In the rows, 128 means zero.
Each run below is a few steps of one of 6 hidden systems, one row a step.
trace 1, K_791:
[[109 120  90 116 143 120  54 155 137  77  53 134 134 138 137 125 160 151
  146 112 119 158]
 [175  84 117  90 125 121 135 108 151 123 146  70 118 123  74 154 166 152
  174 144 114 171]
 [149 114 127 152  80 168 151 120  95 177 133 156 193 156 103 145 182 116
  128 125 153 153]
 [107 125 186 146 130 164 131 177 161 115  89 144 188 141 124 112 106  98
  170 165  95 115]
 [173 111 107 152 120 104 120 158 152  97 131 118 108 191 160 153 117 156
   97 168  70 113]
 [129 150 101 120 160 126 161  83 115 130 204 100 178 130 145 137  99 123
  111 155 114 165]
 [100  97 147 136 151 102 160  76 120 191 108 158 142 135 147  88 125  98
   98 142 124  88]
 [101 137 110  82 161 128  72 154 175 105  72 146 140 140 158  88  97 147
   82 120 139 131]
 [177 112 114  66 123 117 141 104 193 139 155  88  70 110 105 137 120 165
  111 134 136 127]
 [140 161 110 121  89 171 151 128 113 195 168 161 143 101 124 137 148 133
   89 104 183 128]
 [101 142 185 146 133 154 136 187 147 147 117 155 124  77 124  94  92 110
  157 118 132  82]]
trace 2, K_733:
[[120 129 138  84 121 192  89 203 140 130  82 104 158 138  85 110 112 157
  132 139 113 121]
 [167 114 118 144  71 183 153 109 117 155 108 127 112 189 156  99  87 162
  113 145 109 135]
 [ 81 192 145 165 113 184 122 138 104 121 107 153 180 134 163 125  83 115
  113 129 134  98]
 [108 150 114 130 166 124 145 105 104 172 144 121 108 134 144 134  88 125
  120 182  60  63]
 [ 98 140  95 102 191 106 108 109  84 143 154 126 179 141 146  92 100 126
   82 118 136 161]
 [132 151 146  89 161 112 117  47 138 137 128  90  89 105 117 124  82 148
  124 107 153 106]
 [147 125 125 125 128 107 136  98 132 197 151 142 153 107 107 147 184 133
   70 100 176  97]
 [145 134 157  84 131 120 107 191 121 133 166 109  96 113  59 143 114 129
   95 111 161  99]
 [187 107 122 160  81 113 170 131 102 138 198 141  80 151 134 129 121 134
  110 108 157 163]
 [112 168 163 193 118 124 131 167 106  80 162 142 131  80 139 141 117 105
  159  85 159 126]
 [139 100 115 185 149  72 154 137 116 123 160 115  83  94 139 146 164 123
  161 142  70 101]]
trace 3, K_330 (11 x 22):
[[127 182  85 107 145 153  80 130  92 179 128 142 124 118 141 125 110 172
   83  90 157 114]
 [146 148 131 106 118 128  86 132  92 137 118  91  63 110  82 149 122 166
  114  88 154  85]
 [154 145 132 148  78 147 111 140  63 154 132 132 139 164  96 159 149 143
   81  98 171 115]
 [ 94 165 181 150  89 153 121 151  85 103 119 133 127 109  92 154 121  92
  132 113 166  82]
 [118 136 142 206 116 111 127 152  50 143 129 166 122 140 131 148 148  99
  138 122 114  84]
 [ 93 159 145 150 171 116  95 152  65 112 151 135 168 116 102 158 133  89
  188 122 120 144]
 [119 100 156 168 165  94 127  77  77 151 110 116 157 117 106 130 172 112
  191 112 112 127]
 [106 113 132 133 171 114  81 148 133 122  82 136 213 117 111 130 193 124
  148 108 133 148]
 [142  68 160 133 134  82 117 130 175  97  86 108 129 119  87 145 193 116
  164 129 116 122]
 [157  88 137 140 106 117 144 144 181 115 133 153 191 160 120 148 186 103
  129 150 130 167]
 [120 103 179 133 119 128 175 139 212  94 132 132 151 101 128 120 125  87
  167 160 117 134]]
trace 4, K_733 (11 x 22):
[[118 100 137 104 162 108 128 149 129  87 137  81 158 162 127  76  77 139
   64 134 128 149]
 [119 124 154 127  95 118 172  42 154  97 119 108 103 131 158 109  91 117
   89 123 166 121]
 [ 79 148 132 115 122 117 152 124 154 149 137 172 141  83 127 145 163  78
   81 138 160  74]
 [125 120  89  59 153 100 129 179 145 142 177 140  72 109 102 130 122 114
  100 157 119 124]
 [157 135  89 107 116 136 140 126 136 116 184 134 105 112 154 102 111 152
  133  95 169 214]
 [130 158 145 169 111 160 145 123 157 132 130 117 116  39 142 129 138 156
  174  81 152 115]
 [131  96 103 169 131 120 137 189 120 165 126 110 124  81 121 123 194 163
  113 117  93  85]
 [112 103  97 128 121 133 105 182  67  74 113  74 110 144 111 100 121 164
  106 110 117 155]
 [111 124 117 160  73 144 142  54  72  98  91 114  92 147 148 124 126 128
  155 117 140 147]
 [ 74 157 125 147 127 131 100 115  89 151  80 178 141 113 125 160 174  85
  161 134 128  89]
 [138 130  89  87 175 105  71 147 101 158 120 144 102 165 102 158 137 125
  151 167  77 122]]
trace 5, K_611:
[[141  68 134 102 157  50  95 130 138 144  95 150  77 142  99 117 169 117
  120 122 130 111]
 [161 145 143  96  95 124  90 112 187  59 111 120 136 154 106 178 140 127
  129 127 168 153]
 [156 111 160 156  62 158 189 127 129 143 155  97 119 108  86 166 158 124
  136 142 129  94]
 [123 128 102 157 113 156 133 220 117 153 151 181 171 137 135 126 160 113
  123 139 114 145]
 [156 138 144 180 164  91 134 153 133  99 184 140 109 132 176 112  70 128
  158 124  98 145]
 [117 146  96 168 154 110 137  41 103 128 138 109 181 125 170 144 150 138
  122 118 121 144]
 [ 59  94 143 125 157 122 147 138 135  97  85  75 166  71 117  76 143 126
  113 125 118 108]
 [127  64 103  92 130  77 121 118 157 134  84 159  73 153 132 100 164 113
  107 147 122 126]
 [144 155 134  84  84 161 117 101 206  73 105 131 115 143 135 155 108 125
  144 149 156 155]
 [156 129 135 136  72 187 183 103 131 188 146 109 111  99 108 146 140 142
  159 141 118 102]
 [126 138  98 127 138 183 108 213 112 175 135 160 172 125 133 101 128 145
  142 124 112 154]]
trace 6, K_611 (11 x 22):
[[117 171  61 124 123 161  95 185 104 127 140 140  99 101 129 165 146 147
  156 140  99 131]
 [129 129 121 150 133 129 128 132  52 114 169 120  93 121 123 113  97 122
  196 101 130 191]
 [116 135 142 191 122 138 102  97  55 126  78 139 161 167 153 112 123 138
  145  97 131 136]
 [ 85 130 140 146 160 115  96 135 105  92  64  93 135 140 121 139 116 128
  130 157  70  64]
 [ 99 101 109  71 154  88 116  95 103 118 122 125 107 155  83 158 153  77
  145 178 105 138]
 [120 117 192  92 100 138 133  98 140 108 119 151 151 160  85 130 110  65
  166 138 174 163]
 [164 127 192 156 105 147 141 122 162 188 103 163 154 149 110 153 136 113
  144 147 123  66]
 [155 154 119 113 173 136 103 183 172 157 158 135 177 118 109 169 140 139
  140 159  87 109]
 [174  96 138 125 172  90 151 131 127 138 211  98 148 120 102 122 125 133
  146 117 128 183]
 [150 100 151 172 123 117 147 111 132 122 136 115 203 153 150  97 140 147
   73  92 164 154]
 [118 110 135 159 130 104 151 155 178  97 111  93 139 118 157 112 125 152
   49 141  99  65]]
trace 7, K_330 (11 x 22):
[[100 133 127  90 149 149 123 115  74 151 137 136 163 158  85 148 125  78
  187 177 105 161]
 [110 107 169 120 160 122 115  79 119 179  73 164 141 137 117  91 121 101
  187 123 133 129]
 [140 144 131 124 177 102  53 136 174 141  74 163 156 143 145 144 144 144
  136 121 113 104]
 [184 104 150  95 152  94 106 132 177 138 137  94 132 141  72 180 163 140
  132 154 107 100]
 [166  86 176 113 116 127 163 137 162 162 155 126 189 157  87 116 138 111
   89 134 158 138]
 [116 121 197 153 130 106 152 155 190  87 124 141 144 119 151  92  89 103
   95 118 153  97]
 [134 133 112 178 152  71 150 145 151  92 176 132 116 131 182 143 115 124
   81 152  91  98]
 [109 126  96  98 168 100 167 117 112 111 215  92 138  93 123 128 112 107
  115 151 115 166]
 [103  93 113 123 145 107 169  72 112 147 139 109 121  86 150  62 127 133
  115  89 160 163]
 [109 144  77 131 133 116  95 130 155  89  97 130 113  87 179 104 149 168
   93  78 159 146]
 [154 122  71 116  89 123 125 126 144  98 132  93  61 100 121 170 179 168
  121 125 122 130]]
trace 8, K_516:
[[115  99  79  83 150  93 130  94 163 132 120 159 124 151 131 144 168  92
  131 190  92 147]
 [126 134 148  75 173 124 119  78 185 121 128 134 155 138 135 110  81 111
  172 148 128 173]
 [142 116 168 123 150 128 126  90 196 177  79 130 157 118 136 102 124 152
  121 119 134  83]
 [145 138 147  92 143 156 114 179 189 140 126  79 150  98  96 132 117 174
   85 133 119  77]
 [179 104 137 124  83 147 182 127 133 144 171  75  89 137 110 122  99 163
   86 138 127 108]
 [126 166 107 156  76 179 169 144 111 127 167 140 153 143 166 118  96 130
   67 126 151 136]
 [ 71 153  99 159 118 131 149 151  90 113 124 152  78 109 181 102  89 110
  105 145 104  89]
 [ 97 138  39  93 162  87 109 111 100 136 147 152  89 114 156 135 150 125
   91 139 118 140]
 [104 148 107  85 170 107  98  66 107 107 137 117 102 108 136 107  88 124
  161 100 157 180]
 [120 133 144 126 137 122  91  77 120 163  74 141 135 105 120 108 151 148
  134  67 183 117]
 [133 147 153 104 129 146  69 181 125 126 102 105 121  99  65 151 147 153
  143  93 155 102]]
trace 9, K_516 (11 x 22):
[[103 125 102 119 124 100 161 135 112 112 180 122  56  61 112 146 149  97
  160 135 125 133]
 [150 116  97 132 140 106 131 122 112 164 177 183 126 114 147 105 152 119
  152  87 169 204]
 [126 145 140 176 153 130  81 151 128 101  94 139 129 102 169 102 110 159
  187  77 127 148]
 [130  95  98 151 137 115 108 125 125 130  80  82 129  88 111 143 214 173
  146 107  99 109]
 [132  92 122  86 115 159 128 150 105 107 134  73 156 128  63 126 152 135
  166 130 130 195]
 [158  89 161 154  62 165 139 116 118 140  83 154 130 192 124 104 127 121
  159 126 144 163]
 [117 166 124 151 100 173  96 159 150 111  78 166 169 158 145 171 146 118
  146 169  95 101]
 [121 115 116 109 150 122 148 107 128 150 134 115 107 134 102 161 132 103
  170 202  51  96]
 [150 116 119  92 170 122 137  94 132 178 164 139 187 180 125 116 111 115
  120 161 117 172]
 [122 139 183 143 163 132 113 110 152 116  89 119 162 162 158  86  51 141
  120 125 114 102]
 [117 117 132 117 135 105 123 121 169 127  88  91 144 124 121 144 152 150
   47 146 114  42]]
trace 10, K_688, 11 rows:
[[125 152 155 123 105 169 108  74 154 107  53  97 159 171 132 152 107 147
  124 156 109  84]
 [109 145  76 120 132 174 128 170  91 188 130 127 154 125 109 147 152 139
  115 172  76  93]
 [115 107 133  90 174 132 122 157  98 138 155 128 139 142 113  71  71 115
  166 130 121 192]
 [181 144 167 155 138 122 112  85 157 150 126 151 159 184 164 122  82 148
  115 115 144 129]
 [ 95 185 128 113 162 127  90 132 132 129 117 125 178 120 117 172 136 124
   79 147 122  58]
 [129 104 117  92 167  89 139 167  86 188 183 128  83 117  83 120 123 111
  111 145 115 106]
 [154 124 149 114 119 104 130 132 133 106 179 162 130 151 132 104  97 104
  113  93 198 196]
 [144 170 184 145 103 118 120  83 176  95 111 140 111 139 135 182 107 111
  125 135 149  69]
 [111 158  85 140 126 120 121 177 119 140 156 152 105  77 116 182 186 121
  120 138 112  84]
 [123  95 122 109 152  91 135 146 110 101 174 113  74  85 110 100 121 111
  182 104 136 187]
 [175 115 153 195  93 103 143  73 147  96 128 135 121 139 170 125 140 145
  138  80 165 153]]
trace 11, K_791 (11 x 22):
[[111 140 111 149 151  90 163 155 157 130 191 172 153  99 166 136 143  93
   76 144 128 110]
 [110 101 129 150 173  69 154 155 165 117 158 151 125  88 177  73 122 114
   94 110 131 131]
 [129 100 100 143 131  93 148 119 177  96 127 118 107  88 181  79 138 163
   81  87 153 145]
 [ 98 107  90 110 102 146 171 116 158 118 126  91 116  53 141  89 157 156
   99 107 151 143]
 [100  97 100 116  76 173 166 165 117 151 110 129  88  80 127  76 148 138
  126 116 142 138]
 [129 134 107 138  82 192 138 170 125 130 115 137  84 103 149  94 105 154
  178 114 123 156]
 [148 147 100 174  97 178 138 126 111 142 124 106  90 103 156 139 120 178
  190 130  83 121]
 [120 147  94 169 146 166 121 132  51 163 124  95 143 113 134 129 128 167
  165 127  74 115]
 [127 110 143 148 163 141 105 117  55 155  95  85 138 155 112  96  96 161
  164 119  88 124]
 [145 128 144 118 130 147  87  78  88 122  71  84 143 196 113 125  93 163
  131 127 117 132]
 [123 147 141  72 122 159 105  68 107 134  95  90 149 175  79 166 109 121
  126 168 122 110]]
trace 12, K_688, 11 rows:
[[116 153 130 146  88 143  94 107 109  76  89 137 125 134 114 181 165 108
  200 128 134 147]
 [148 112 111 164 125 132 114 123  99 142 111 125 118 119 110 164 186 136
  216 135  85 139]
 [130  94 118 159 153 124 115 131 103 113 116 103 190 121 115 118 182 138
  195 105 114 196]
 [146  70 170 167 145 107 133  98 132 125  84  93 187 157 110 120 163 139
  161 130  95 132]
 [125  83 127 134 130 129 134 149 149 132  95 115 217 155 109 132 188 128
   96 158 101 123]
 [114  73 143  79 144 129 156 140 161 141 115 109 171 152  87 107 136  99
  128 192  93 136]
 [146 107 144 110 122 152 169 135 195 169 145 166 182 150 143 101 120 107
  119 166 125 152]
 [105 151 162  98 153 155 137 136 215 142 116 147 175  99 142 111  91 110
  129 155 124 102]
 [140 135 128 113 163 131 143 160 190 190 152 139 125  74 140 110 115 151
  101 132 114  78]
 [120 139 129 103 164 114 142 161 163 130 176 104 129  69 138  83  91 150
   79  95 161 127]
 [144 131 159 142 118 107 158 121 151 120 154 102  78 108 147 101  75 152
   61 100 156  80]]

Which system made each run below?
trace 13:
[[116 107 166  97 136 137 155  62 154 117 124  71 196 114  92 119 133 120
  127 131 155 150]
 [108  93 139 106  79 140 137 138 137 140  70 152 135 166 104 123 160 100
   66 157 147  90]]
 -> K_791
trace 14 (2 x 22):
[[ 79 122 151 126 133 142 136 195 143  90 117  95 118  48 107  97 126 126
  149 113 126 108]
 [190  83 118 162 109 113 149 155 163 126 139 108  70 125 158  92 125 185
  121 104 112 136]]
 -> K_688
trace 15, 2 rows:
[[152 148  94 123 124 174  95 129 124 199 104 170 145 146 128 158 159 143
  185 148  97 135]
 [148 145 126 124 164 163  99 119 101 163 118 103 147 152 113 142  96 157
  194 160  63 127]]
 -> K_516
trace 16, 2 rows:
[[135 135 145 129 128 159 139  81 123 168  95 106  97 144 155  85  57 167
  124 137 105  89]
 [114 182  93  90 134 169  90 103 102 153  97 109 115 140 142 130  81 175
   92 132 118  91]]
 -> K_791
trace 17 (2 x 22):
[[123 124 123 142 153  95 158 116  81  89 206  78 156 115 103 153 135 106
  128 136 116 162]
 [110  78 164 169 132  87 158 118  87 116 130 151 154 146 139  72 125  85
  121 100 162 162]]
 -> K_516
trace 18, 2 rows:
[[ 95  95 132 106 117 100 138 138 163 156  83 173  87 106 127 110 164  95
   92 139 140  70]
 [124 145  66  69 115 128  97 175 156 101 137 154  94 144 133 145 133 128
   75 146 138 144]]
 -> K_733
trace 19 (2 x 22):
[[134 109  78 154 160  82 124 131 112 128 132 106 114 158 166 126 128 165
   60 148  71  91]
 [ 89 130 100  94 148 115 138  83 110  58 146  67 148 132 136 119 101 125
   90 143 129 165]]
 -> K_516
trace 20:
[[111 142  83  48 121 177 103 100 148 166  88 144  98 105 121 118 137 141
  157 139 136 146]
 [176 120 115 101  97 162  97 132 153 187  89 154  72 146 121 120 127 170
  149 115 137 120]]
 -> K_330
trace 21, 2 rows:
[[ 93 143 102  82 191  89  58 130  94 139  98 144 132 155 116 129 125 122
   87 134 122 103]
 [166 146 101  66 134 119 101  50 122 142 145 107 105 174 108 162 107 145
  116 138 145 154]]
 -> K_733
trace 22 (2 x 22):
[[115 111 116 162 135 154 129 165 123 105 108  64 171  75 111 131 179 167
  168 120  89 131]
 [134  51  96 141 133  94 136 159  96 106 119 113 110 156 127  93 161 136
  143 138  88 177]]
 -> K_611
trace 23, 2 rows:
[[106 118 114  81  71 182 127 152 124 150  85 159 144 158 101 113 150 108
   90 142 163 135]
 [141 143 149  91 102 172 130 176 177 126 135 157  99 134 114 131  82 104
  176 169 115 138]]
 -> K_791
trace 24 (2 x 22):
[[168 141 136 113 132 123  82  99 186 176  83 174 109 128 128 154 156 148
  154 109 147 101]
 [193 144 145 116 124 145  97 176 189 168 140 131 144 129  93 175 151 162
  128 133 124  93]]
 -> K_330
trace 25, 2 rows:
[[120 100 150 137 138 153 150 142 102 109 135  61 199 148 114  77  94 152
  102 124 121 160]
 [109  85 145 148  83 132 139 142 121  97  65 118 127 175 142  86 119 130
   61 135 130 101]]
 -> K_516
trace 26:
[[125 182 125 108 175 107  77  66 134 118 134 138 140 109 127 162 118 122
  176 106 152 146]
 [135 109 148 120 153  78 102 103 127 167 100 125 123 102  77 165 201 127
  131 110 140  76]]
 -> K_791
trace 27:
[[ 98 200  98 114 186 122  77 132  86 126 151 126 115  94 142 141  86 144
  133 108 126 116]
 [148 117 105 121 152 103 110  79  58 175 136  81  95 114  94 142 153 169
  125  97 127 108]]
 -> K_330
trace 28 (2 x 22):
[[ 70 112 157 114 136 168 143 151  98 169  96 143 200 135 106  82 118  89
  124 148 124 118]
 [155 104 151 116 120 124  99 164 168 105  81 147  89 196 144  99  73 140
  121 152 104 120]]
 -> K_791
trace 29 (2 x 22):
[[153  83 131 125 112  91 135  44 111 134 111 121  80 139 101 147 167 114
  184 126 133 153]
 [128 126 151 131 128 114  71 154 132 125  88 183 167 137 100 152 186 100
  159  98 167 144]]
 -> K_733
trace 30, 2 rows:
[[101 127 145 113  71 158 125 107  92 147  78 178 134 174  99 149 150  77
  125 150 158 110]
 [121 163 182 121 127 151 105 183 150 133 117 165 116 131 106 152  90  95
  168 161 108  79]]
 -> K_611
trace 31 (2 x 22):
[[187 117 143 157 119 103 160  71 133 161 172 150 102 154 129 165 131 108
  182 152 112 136]
 [100 169 114 168 158 135 106 117 123 145 110 166 216 125 163 151 158 118
  126 129 121 114]]
 -> K_791
trace 32 (2 x 22):
[[ 89 112 100 113 124 140 129  85 136 131  73 168 173 172 168  99 138 103
  110 157 125 156]
 [ 90 172 131  57 145 160  92 102 175 128  74 141 129 130 129 136  87 116
  136 165 121 101]]
 -> K_733
trace 33:
[[152 124  95 115 136  96 142 115 189  93 159 136  87 125 190  95  92 148
   95 125 135 163]
 [120 142  85 120 123 133 173  70 168 158 153 123 118  61 170 121 150 146
   98 120 145 122]]
 -> K_791
trace 34, 2 rows:
[[120 136  81  59 163 155 113 112 147 131 148  99 151 101 125 104 116 158
  145 122 134 200]
 [152 119 142 117 115 170 137  89 162 180  94 108 122  85 127  89 125 178
  155  86 154 129]]
 -> K_733
trace 35 (2 x 22):
[[100 156 101 186 110 131 108 136  86  97 105 126 141 110 169 121 148 158
   78  73 159 114]
 [ 95 141  95 137 106 118 114 152  85  69 124  92  90  90 105 172 171 123
  135 124 118 110]]
 -> K_330
trace 36, 2 rows:
[[112 175  99  87 157 108  55 127 139  83 102 131  76 121 141 144  98 144
  116 111 142 116]
 [163 137  76 110 110 142 146  56 128 169 162 114 135 116 122 182 182 147
  139 139 128 151]]
 -> K_733
